The rows below fall into families. The same turns and mirrors carry the whole set onto itself and the rows of a family onto each other. For each named row, which other rows are in its family? Write them in the order they are listed.
These 40 rows form 5 families of 8 rows each.
K_404: |  104 |  -95 | -163 |   25 |  -43 |  -51 | -238 | -107 | -162 |
K_503: |   36 |   -6 | -302 |   51 |   -8 |  -45 | -252 |  -20 | -141 |
K_85: |   64 |   68 |   39 |   33 |  102 | -235 |   98 | -170 |  365 |
K_996: | -150 |  208 |  -24 |  122 |   40 | -118 |    1 | -268 |  -42 |
K_69: |  179 |  -97 | -217 |   37 | -122 | -201 | -111 |  121 |  270 |
K_346: |  163 |    5 | -159 |  -30 | -273 |  -49 |   51 | -151 |  113 |
K_277: |  -72 |   26 | -217 |  156 |  195 | -312 | -210 |   45 |  213 |
K_728: |  222 |   64 | -151 |  -36 |  -62 |  -80 |   60 | -314 |    3 |
K_601: | -133 |   44 | -271 | -102 | -113 |  -99 | -230 | -188 |  215 |
K_957: |   24 |  188 | -166 |  225 |  261 |  -38 |  -42 | -186 |   12 |
K_9: |  124 |  -25 | -149 |   -9 |  -24 | -184 | -255 |   73 | -129 |
K_51: |  210 |   -9 | -197 |  -71 |  259 | -200 |  -15 |   32 |  -35 |
K_173: |  139 |  -90 | -227 | -102 | -123 | -354 | -106 |  -51 |  204 |
K_338: |  136 |  181 | -245 |   66 |  -56 | -157 | -304 |  -51 |  -52 |
K_510: |  205 | -138 | -211 |  -53 |   31 |  -94 | -140 |  118 |  284 |
K_761: |   98 |  119 | -198 |  -92 | -142 | -125 |  173 | -125 |    3 |
K_415: |   21 |  255 |  -93 |   85 |   86 |   -2 |    9 | -179 | -137 |
K_665: | -128 |   22 | -113 |   30 |  -70 |  -74 | -359 | -134 |  220 |
K_881: |   22 |  -11 | -172 | -128 | -197 |   27 |   53 | -169 |  182 |
K_125: | -202 |  106 |   13 |   23 |  135 | -102 |   51 | -185 |  251 |
K_609: | 105 |  11 | -22 | -11 | 111 | -55 | 216 |  55 |  -1 |
K_103: | -100 |   48 |  -68 |   82 |  361 | -186 | -198 |   -3 |  107 |
K_194: |  175 |   14 |   50 |  158 |  187 | -132 |   59 |   51 |  -22 |
K_644: |  228 |  -43 |   18 |  -63 |  178 | -171 |  129 |  -13 |   45 |
K_482: |  185 |  -70 | -141 |  -27 | -100 |  -28 | -223 |  108 |  -41 |
K_316: |   54 | -192 | -135 |  -16 |    8 | -248 | -156 |   26 |  339 |
K_546: |  -71 |  159 |  -69 |   23 |  129 | -183 |   91 |  -40 |  387 |
K_763: |   25 |  -91 | -131 |   62 |  186 | -217 |  167 | -212 |  268 |
K_559: |  -54 |   50 |   55 |  146 |  230 | -155 | -213 |   87 |   21 |
K_966: |   47 |  -24 | -222 |   -1 | -143 |  -45 |  230 |  -98 |   69 |
K_450: |  -92 |   95 |  -92 |  107 |    4 |   67 |  -80 | -182 | -134 |
K_924: |  -24 |  -47 |  -94 |  186 |  231 | -161 | -305 |  -56 |  227 |
K_221: |  -10 |   81 |   -5 |   45 |  230 | -172 | -375 |  -46 |  146 |
K_526: |   73 |  -78 |  -29 |  -89 |   45 | -184 |  -88 |  116 |  361 |
K_398: |  -59 |   78 |  -75 |   69 |  110 |  -55 |  107 | -248 |  351 |
K_332: |  -87 |  160 |  -61 |   41 |  220 |  -77 |  -43 | -302 |  -45 |
K_849: |  131 |  -98 |  -37 |   59 |  181 | -259 |   45 |   54 |  -73 |
K_448: |  -42 |  101 | -189 |  199 | -125 | -169 | -125 | -310 |  259 |
K_423: | -168 |  107 | -248 |  137 |  -94 |  -73 | -293 | -148 |  162 |
K_525: |  -44 |  159 | -243 |    8 |  -94 |  -20 | -195 | -232 |  283 |

Which other rows belong to the same family as K_996? K_404, K_601, K_510, K_194, K_546, K_966, K_221
Which other rows belong to the same family as K_277? K_728, K_957, K_51, K_173, K_338, K_763, K_448
Which other rows belong to the same family as K_609? K_665, K_881, K_125, K_482, K_559, K_450, K_526
Which other rows belong to the same family as K_332? K_503, K_85, K_69, K_761, K_924, K_849, K_525

The rows below fall into families. The same turns and mirrors carry the whole set onto itself and the rows of a family onto each other. For each named row, which other rows are in its family? Write them in the order they are listed.
These 32 rows form 4 families of 8 rows each.
K_236: |   37 | -306 | -147 |  164 | -133 |    8 |   37 |  159 |  131 |   -5 | -110 |   73 |   27 |  -13 |  201 |  147 |   31 | -193 |  104 |   37 |  -74 |  -54 |    2 |
K_244: |  -14 | -216 | -100 |  246 |   17 |  -19 |  -49 |   59 |  209 |  -37 | -107 |  -83 |  -26 |   10 |  148 |   27 |  -28 | -263 |  175 |  116 |   18 |  -62 |   27 |
K_480: |   12 |   15 |  -28 | -149 |    0 |  354 |  217 |   47 | -243 | -181 |   35 |  253 | -112 | -425 |  -48 | -234 |  -35 | -146 |  110 |  111 |  -96 |  -82 |   72 |
K_528: |   -1 | -221 |   89 |   35 | -187 | -142 | -178 |   79 |  106 | -119 |  -62 |  134 |   13 | -156 |  -63 |  170 |  147 |   59 |  -47 | -121 |  -42 |  -81 |   31 |
K_124: |    6 | -169 |  236 |  -15 |   -2 |  179 | -273 |  147 |  104 |  -89 |  127 | -101 |  242 | -232 |  -91 |  -12 |   55 |  -66 |  112 |   98 |  -29 | -244 |  282 |
K_132: |   38 |  -56 |  110 | -105 | -123 |   -5 |   20 |   16 | -121 |  -95 |   97 |  166 |  210 | -454 |  -60 |   38 |  100 | -151 |  107 |  114 | -147 | -302 |   23 |
K_48: |  -24 |  118 | -138 |  128 |  107 |  178 |  323 |   52 |  165 |  -31 |  -22 | -155 | -238 | -171 |   43 | -200 | -118 |  179 |  125 |   90 | -140 | -255 |  193 |
K_201: |    1 |   15 |  -46 |  -78 | -156 |  -15 |  203 |   19 |  -59 | -157 |  -34 |  260 | -199 | -319 |  -97 |   -4 |   89 |  225 |  -66 | -135 | -148 | -125 |    6 |
K_590: |   79 |   55 |   37 |  147 |  146 |  165 | -183 |  101 |   94 | -216 |  -84 | -310 |   13 | -186 |  -23 | -221 |  -74 |  -48 |  212 |  186 |    8 | -130 |  393 |
K_726: |   96 |  142 |  -48 |   61 |  147 |  318 |   23 |  153 |    3 | -238 |  -82 | -229 | -123 | -245 |  -11 | -312 | -110 |   81 |  168 |  139 |  -61 | -123 |  431 |
K_262: |   62 | -119 | -202 |   30 | -181 |  164 |  374 |  225 |   56 |   16 |  -46 |  101 |  -80 | -165 |  166 |   73 |   -7 |  161 |   16 |  -43 | -253 | -197 |  117 |
K_458: |   72 | -258 | -187 |   77 | -214 |   86 |  218 |  228 |   75 |   28 |  -91 |  143 |   -2 |  -86 |  201 |  163 |   37 |  -29 |   46 |  -39 | -188 | -109 |   44 |
K_868: |  -97 |   -1 |   43 |   96 |  164 |  173 | -113 |   -4 |  158 | -225 |  -67 |  -57 | -334 | -102 | -151 | -258 |  -48 |   97 |   41 |  -23 |  113 |   46 |  183 |
K_217: |  -17 | -154 |  210 |   -2 |   86 |  393 | -237 |  206 |  100 | -123 |  111 | -132 |   86 | -167 |  -92 | -162 |  -30 |  -41 |  108 |   94 |   29 | -116 |  361 |
K_755: |  -63 |   70 | -102 |  216 |  188 |   97 |  150 |  -13 |  237 |  -56 |  -63 | -235 | -217 | -105 |   42 | -214 | -117 |    5 |  196 |  172 |  -31 | -205 |  163 |
K_669: |  -38 | -223 |  122 |  105 |  -53 |  -62 | -313 |   71 |  194 | -151 |  -58 |    0 |  -41 |  -53 |  -80 |   66 |   88 |    3 |    1 |  -80 |   74 |  -11 |  105 |
K_437: |  141 |  138 | -133 |  -25 |   31 |  374 |  224 |  183 | -116 | -225 |  -92 |  -44 | -160 | -325 |   12 | -268 |  -94 |  125 |  115 |   74 | -157 | -101 |  376 |
K_649: |   32 |    8 |   11 | -146 |  -90 |  137 |  177 |    3 | -225 | -138 |   64 |  273 |   40 | -480 |  -48 |  -85 |   43 | -170 |  114 |  113 | -143 | -210 |   -3 |
K_376: |  -47 |  106 |  -54 |  -54 |  -15 |  124 |  223 |  -19 |  -46 | -201 |  -46 |  180 | -344 | -310 | -123 | -177 |   -3 |  241 |  -25 | -101 |  -96 |  -71 |   68 |
K_380: |   22 | -134 |  203 |  -49 |  -88 |   17 | -158 |   84 |    5 |  -75 |  125 |    6 |  279 | -358 |  -79 |   68 |  107 | -106 |  111 |  112 | -100 | -318 |  138 |
K_484: |  -59 |  -60 |  -78 |  265 |  148 |   13 |  -10 |  -11 |  245 |  -58 |  -82 | -197 | -123 |  -32 |   85 | -122 |  -85 | -177 |  210 |  174 |   43 | -124 |   86 |
K_645: |  161 | -135 |   -6 |   97 | -108 | -100 | -214 |   98 |  -20 | -177 | -129 |  -53 |  236 | -233 |   73 |   94 |   75 | -268 |  183 |  137 |  -51 | -126 |  156 |
K_563: |  196 | -139 | -105 |    5 | -215 |  -52 |  -19 |  146 | -154 | -169 | -134 |  140 |  197 | -308 |  127 |  129 |   93 | -224 |  125 |   74 | -145 | -103 |   97 |
K_982: |   26 |   26 | -178 |   51 |  -42 |  212 |  408 |  154 |  104 |    1 |  -15 |  -11 | -184 | -202 |   97 |  -82 |  -74 |  244 |   58 |    5 | -235 | -258 |  167 |
K_264: |  -80 | -132 |  107 |  129 |   92 |   66 | -282 |   36 |  212 | -196 |  -71 |  -85 | -180 |  -30 | -117 | -112 |    7 |   24 |   26 |  -32 |  129 |   49 |  171 |
K_220: |  204 |  -54 | -178 |  -75 | -231 |  112 |  189 |  193 | -232 | -182 | -131 |  222 |   64 | -367 |  115 |   39 |   63 |  -86 |   80 |   24 | -222 |  -94 |  137 |
K_907: |  -23 |  -98 |  109 |  -42 |  131 |  528 |  -86 |  188 |  -13 | -169 |   71 |  -23 |  -78 | -196 |  -79 | -292 |  -84 |  -60 |  111 |   82 |   29 |  -21 |  331 |
K_977: |  -14 |  -27 |   11 | -100 |   99 |  519 |  100 |  121 | -148 | -180 |   55 |  132 | -161 | -298 |  -61 | -329 |  -87 |  -95 |  110 |   92 |  -24 |   -5 |  213 |
K_193: |  107 |  -53 |   43 |  152 |   54 |  -22 | -284 |   84 |   85 | -192 | -101 | -238 |  154 | -179 |   13 |  -44 |    5 | -202 |  216 |  186 |   23 | -137 |  282 |
K_835: |  -80 |   98 |  -10 |   18 |  118 |  192 |   93 |  -23 |   40 | -227 |  -66 |   53 | -407 | -207 | -148 | -283 |  -49 |  188 |   18 |  -52 |   13 |   -4 |  134 |
K_552: |  187 |   55 | -187 |  -92 | -129 |  288 |  298 |  212 | -228 | -212 | -106 |  142 |  -79 | -377 |   70 | -121 |  -17 |   68 |   74 |   19 | -225 |  -90 |  253 |
K_189: |   21 | -123 |   18 |  -50 | -234 | -111 |   33 |   57 |    2 | -123 |  -49 |  238 |  -54 | -262 |  -65 |  140 |  146 |  152 |  -59 | -152 | -132 | -126 |   -6 |

Which other rows belong to the same family as K_262? K_236, K_244, K_48, K_458, K_755, K_484, K_982
Which other rows belong to the same family as K_264? K_528, K_201, K_868, K_669, K_376, K_835, K_189
Which other rows belong to the same family as K_124? K_480, K_132, K_217, K_649, K_380, K_907, K_977

